127	104	129	128	131
130	125	127	128	154
128	125	126	128	126
==> 104

137	118	133	122	144	127	113
149	144	111	145	107	145	134
137	133	116	139	147	120	108
==> 118

121	135	107	125
128	156	133	122
111	119	137	121
==> 135

129	137	136	130
142	107	122	103
117	132	130	152
==> 137

121	131	135	138	131	127
124	135	138	135	135	135
133	147	137	150	148	141
==> 131

127	131	144	119	125	117
117	131	124	135	152	120
127	129	101	135	155	134
==> 131
---
[145 151 128 140 119 142] result: 145, 142
[106 145 137 114 149 117] result: 106, 117
[133 150 127 139 137] result: 133, 137
[126 132 127 100] result: 126, 100
[153 100 107 123 115 143] result: 153, 143
[151 145 114 154] result: 151, 154
[134 120 126 126 158] result: 134, 158
[151 125 120 137 120 117 115] result: 151, 115
[115 152 145 119 128 157 119] result: 115, 119
---
[[125 126 129 128 134 136]
 [115 118 127 103 122 126]] --> 122

[[152 122 146 119 142]
 [117 103 109 126 139]] --> 126

[[104 129 130 111 122 118]
 [131 119 124 138 132 117]] --> 132

[[126 114 150 131 128]
 [131 117 145 130 127]] --> 130

[[139 100 122 140 147 154]
 [140 124 153 143 114 108]] --> 114

[[ 99 109 120 126 120 122]
 [132 122 128 111 119 139]] --> 119

[[135 118 130 137 150 132 128]
 [141 113 120 134 102 136 137]] --> 136
---
[112 148 137 105] value 105
[117 155 145 129 137 133] value 133
[100 131 146 112 120] value 120
[111 155 119 109 138 123] value 123
[148 132 144 104] value 104
[130 108 110 100 133 118] value 118
[ 98 130 137 131 129 127] value 127
[101  98 124 103 116 128] value 128
---
Q: ((139, 131, 157, 122, 116), (119, 145, 140, 123, 150))
A: 123
Q: ((124, 141, 110, 149), (139, 124, 100, 158), (130, 128, 118, 119))
A: 100
Q: ((135, 115, 108, 143, 108), (117, 133, 103, 118, 129), (136, 132, 158, 129, 135))
A: 118
Q: ((128, 118, 130, 119, 106), (124, 122, 133, 121, 100))
A: 121
Q: ((132, 134, 155, 138, 130), (132, 144, 129, 111, 141), (150, 116, 126, 148, 143))
A: 111
Q: ((132, 152, 103, 133, 115, 145), (143, 111, 110, 111, 125, 128), (129, 134, 127, 129, 127, 150))
A: 125
---
[108 137 107 149 117] gives 137
[157 133 125 126 123 137] gives 133
[141 103 130 130 137] gives 103
[150 138 103 128 123 124] gives 138
[122 130 131 130 104 127] gives 130
[111 155 107 129 121] gives 155
---
[[136 127 128 117 123 130 124 129]
 [135 141 115 136 131 135 130 133]
 [128 128 136 129 121 128 140 118]
 [140 136 127 132 119 119 144 128]
 [129 125 125 125 118 121 126 121]
 [124 133 134 132 144 137 131 130]
 [122 125 124 112 129 134 140 132]
 [122 138 137 124 125 129 123 131]
 [130 134 126 128 130 119 122 124]
 [126 144 126 151 122 136 134 121]] Answer: 133

[[118 102 139 137 137 117]
 [127 134 122 128 124 129]
 [127 133 120 127 122 129]
 [127 133 120 127 123 130]
 [116 100 140 137 138 116]
 [117 101 139 137 137 116]
 [117 100 139 137 137 116]
 [115  99 140 138 138 115]
 [117 100 140 137 137 116]] Answer: 129

[[116 145 119 115 141 113 139 139 136 137 139 114 139 142 118]
 [116 142 116 116 141 114 141 138 137 138 142 110 143 141 118]
 [116 140 119 116 143 115 141 139 137 138 139 115 140 144 116]
 [115 141 115 120 150 115 137 139 143 143 140 105 136 139 120]
 [116 139 113 115 139 116 141 138 141 143 141 118 144 140 115]
 [115 136 113 114 136 118 144 137 143 142 141 123 144 139 111]
 [116 140 117 117 140 115 140 145 142 141 137 115 136 141 114]
 [115 139 119 116 140 114 142 138 135 136 139 114 144 144 116]
 [115 137 110 117 135 119 141 139 141 143 141 122 143 138 111]
 [117 140 117 115 139 113 143 136 142 140 140 117 143 145 115]] Answer: 118

[[139 139 115 140 124 117 116 117]
 [147 147 108 148 122 108 108 111]
 [147 147 109 147 123 109 108 112]
 [112 113 141 114 130 143 144 140]
 [146 146 110 146 124 110 110 113]
 [146 147 108 147 123 109 109 111]
 [107 107 150 106 134 150 150 147]
 [110 110 147 110 133 146 147 144]
 [107 107 150 107 134 149 150 147]
 [127 129 124 130 124 127 127 125]] Answer: 111

[[138 108 129 150 134 132]
 [125 135 129 156 134 130]
 [143 111 147 147 135 132]
 [139 119 145 149 135 131]
 [124 118 103 158 133 131]
 [125 148 146 156 135 130]
 [123 143 137 157 135 130]
 [132 112 118 153 134 131]
 [143 108 141 147 135 131]] Answer: 130
---
array([[106, 144, 114, 151],
       [139, 111, 143, 108],
       [113, 135, 149, 133]])	135

array([[128, 131, 140, 126, 138, 120, 127],
       [120, 128, 117, 114, 118, 135, 150],
       [136, 136, 142, 132, 118, 128, 124]])	118

array([[123, 152, 153, 141, 113],
       [116, 138, 139, 150, 129],
       [123, 154, 149, 117, 122]])	149

array([[109, 134, 157, 143, 135],
       [116, 125, 139, 140, 134],
       [132, 117, 155, 124, 129]])	155

array([[156, 133, 122, 114],
       [146, 131, 125, 128],
       [153, 146, 126, 137]])	146

array([[137, 111, 140, 113, 131],
       [115, 138, 138, 133, 152],
       [154, 114, 142, 139, 136]])	142
---
Input:
[[114 122 118 144 139 126 152]
 [119 123 127 131 131 128 132]
 [112 111 125 139 144 133 135]]
Output: 139

Input: [138 158 145 128 122]
Output: 122

Input: [118 100 117 155 145 149 129]
Output: 145

Input: [151 132 157 134 120 153 147]
Output: 120

Input:
[[140 131 134 142 113 112  98]
 [119 120 123 120 135 130 139]]
Output: 113

Input: [123 129 129 103 131 120]
Output: 131

Input: [101 104 123 142 117 146 112]
Output: 117

Input:
[[155 152 122 154 122]
 [126 113 154 141 127]
 [112 121 132 110 125]]
Output: 122

Input: [137 118 114 139 143 103]
Output: 143

Input: [141 112 116 110 104]
Output: 104
